In the rows, zero is written as 128.
The rows below come in pairs that one turn or mirror swaps. Which row does each named row swap with?
The rows were stretched afterwards, more along some directions than others.
Rupa: [146 147 131  99 129 114 148 124 127 162 116 136 109 111 156 155 121 110
 145 109 140]
rulop: [132 138 120  87 159 113 145 165  94 168 143 122 120  86 123 157 134 105
 157 136 141]
Fam: [132 151 120 103 156 128 126 140 148 170 124 104  88 116 139 155 157 108
 155 131 141]
bafe: [126 143 114  94 171 110 147 165  95 175 145 121 112  98 124 164 130  99
 164 132 137]
seri: [136 137 152  89 117 143 126 111 134 157 121 115 116 112 138 171 154 114
 133 110 135]
Luti: [127 134 140 103 108 128 107 117 117 135 118 123  99 127 134 125 127 116
 136 125 125]
posak: [128 147 128  82 162 122 145 157  95 169 137 131 122  89 115 162 133  99
 168 137 137]
bez: [121 143 130  91 143 106 113 104 140 152 105 125  92  89 121 130 120 121
 129 116 150]
zalo: [136 149 118 108 163 126 138 148 140 172 136  99  98 120 151 166 154 113
 153 115 141]
dor: [137 147 119 116 156 115 119 147 125 158 131  99  89 122 136 148 133 106
 144 115 119]
razut: [135 146 127  87 160 115 146 174  90 159 150 122 119  98 133 160 132 104
 161 129 135]
Sarar: [129 137 123 108 178 133 122 126 135 162 111 127  95 133 127 148 141 103
 155 120 126]
Faneg: [140 139 125 106 153 108 105 118 122 137 112 127  99  97 113 123 125 118
 147 134 140]
Pimar: [138 164 128 101 148 113 110 128 127 167 112 122 117  94 113 164 137  95
 119 104 129]
mev: [132 141 128 103 170 119 127 122 137 181 112 134  86 123 116 171 152  80
 138 123 123]
bakub: [148 140 138  96 145 118 148 125 122 152 113 134 102 113 152 162 125 109
 148 113 135]
Gemi: [151 133 124  84 128 110 122 137 132 166 136 117 128  85 126 158 131 105
 126 112 119]
Rinol: [122 123 143 115 136 138 112  90 129 169  96 136  85 120 110 156 144 101
 120 117 125]
nivem: [136 142 134 116 142 121 113  94 132 173 114 131 112 109 109 154 139 110
 128 110 118]
vumor: [137 130 124 116 163 108 122 133 120 144 131 114 123 106 128 166 130 106
 108  85 128]
kir: [109 142 128 108 150 120 126 141 115 165 123 116  80 133 116 141 136 120
 144 130 141]
nife: [115 150 156  86 163 126 121 124 125 157 117 122 103  87 103 172 125 116
 156 136 116]
Mep: [133 141 165  82 120 149 120 109 133 158 110 127 112 109 126 170 156 111
 141 129 132]
Lifub: [123 123 137  82 124 122 115 107 138 147 113 152 128  97 104 135 122 124
 117 114 125]
nuza: [135 156 131  92 177 113 134 154 137 147 137 125 111 123 128 135 133 109
 159 124 129]
fevel: [122 139 119 123 183 113 144 152 117 153 134 125 100 134 131 152 121  98
 154 109 124]
Veze: [128 140 158  85 125 147 117 107 128 144 113 126 111 110 123 166 150 112
 142 124 131]
Gufe: [134 135 138  93 124 121 138 119 113 149 118 145 105 105 141 148 118 118
 136 117 135]
rup: [134 152 130 128 162 111 136 130 133 180 118 131  95 134 131 163 139  95
 137 109 139]
gem: [126 138 161  82 118 150 115 106 123 146 111 127 101 104 118 160 148 116
 149 137 133]
sorez: [116 147 159 102 154 132 113  98 133 169 100 148 107  96  95 154 136 115
 137 129 125]
suk: [127 145 128  81 168 112 147 161  93 169 139 121 115  90 121 164 127  98
 168 140 145]
Tiv: [138 137 132  96 133 108 146 121 119 159 116 129 103 111 151 162 114 110
 141 111 140]
basos: [129 133 155  89 126 149 122 109 135 152 117 118 108 108 125 172 153 110
 137 121 124]
Bep: [121 170 137 110 145 105 113 150 124 150 128 111 103 110 130 156 121 115
 126 106 116]
Zag: [130 138 131  95 121 114 109 134 108 159 128 130 122  86  96 142 119 118
 142 133 127]
Nire: [133 140 127  68 172 125 148 149 102 165 140 131 123  92 121 159 135 106
 159 131 142]
mas: [131 134 131 100 113 114 117 119 122 142 108 146 109  94 121 111 106 118
 140 131 146]
pegib: [131 152 124  93 154 132 121 133 137 168 120 110  91 114 127 154 157 113
 170 139 139]
Pezik: [138 149 128  84 186 121 154 166 104 162 143 127 118  97 133 161 131 104
 170 128 138]
vom: [124 143 148  82 176 117 129 127 125 135 127 108 115  98 123 176 121 110
 131  87 118]
Sinob: [137 152 117 101 155 125 126 141 142 165 131 106 104 113 141 151 152 117
 159 126 142]
pipa: [147 143 143  88 128 118 144 117 121 157 110 140 109 102 148 160 118 106
 143 113 142]
vube: [115 162 143 107 144 108 130 138 134 171 121 113  96 102 137 172 132 104
 118 112 140]
sipad: [144 136 136  82 137 122 147 116 122 149 124 135 109 116 152 154 122 118
 141 109 133]
vub: [128 153 121 102 153 125 123 149 135 171 131 103  92 124 137 159 155 114
 162 135 129]
Ninob: [130 128 154  95 135 136 132 110 126 155 118 125 108 121 121 146 129 133
 143 117 132]
delar: [145 136 136  93 142 122 142 118 123 160 110 147 104 106 142 154 125 114
 150 119 138]

Swapped with Mep: vub
Swapped with Rinol: dor
Swapped with pipa: bafe
Swapped with sorez: Bep
Swapped with Rupa: posak

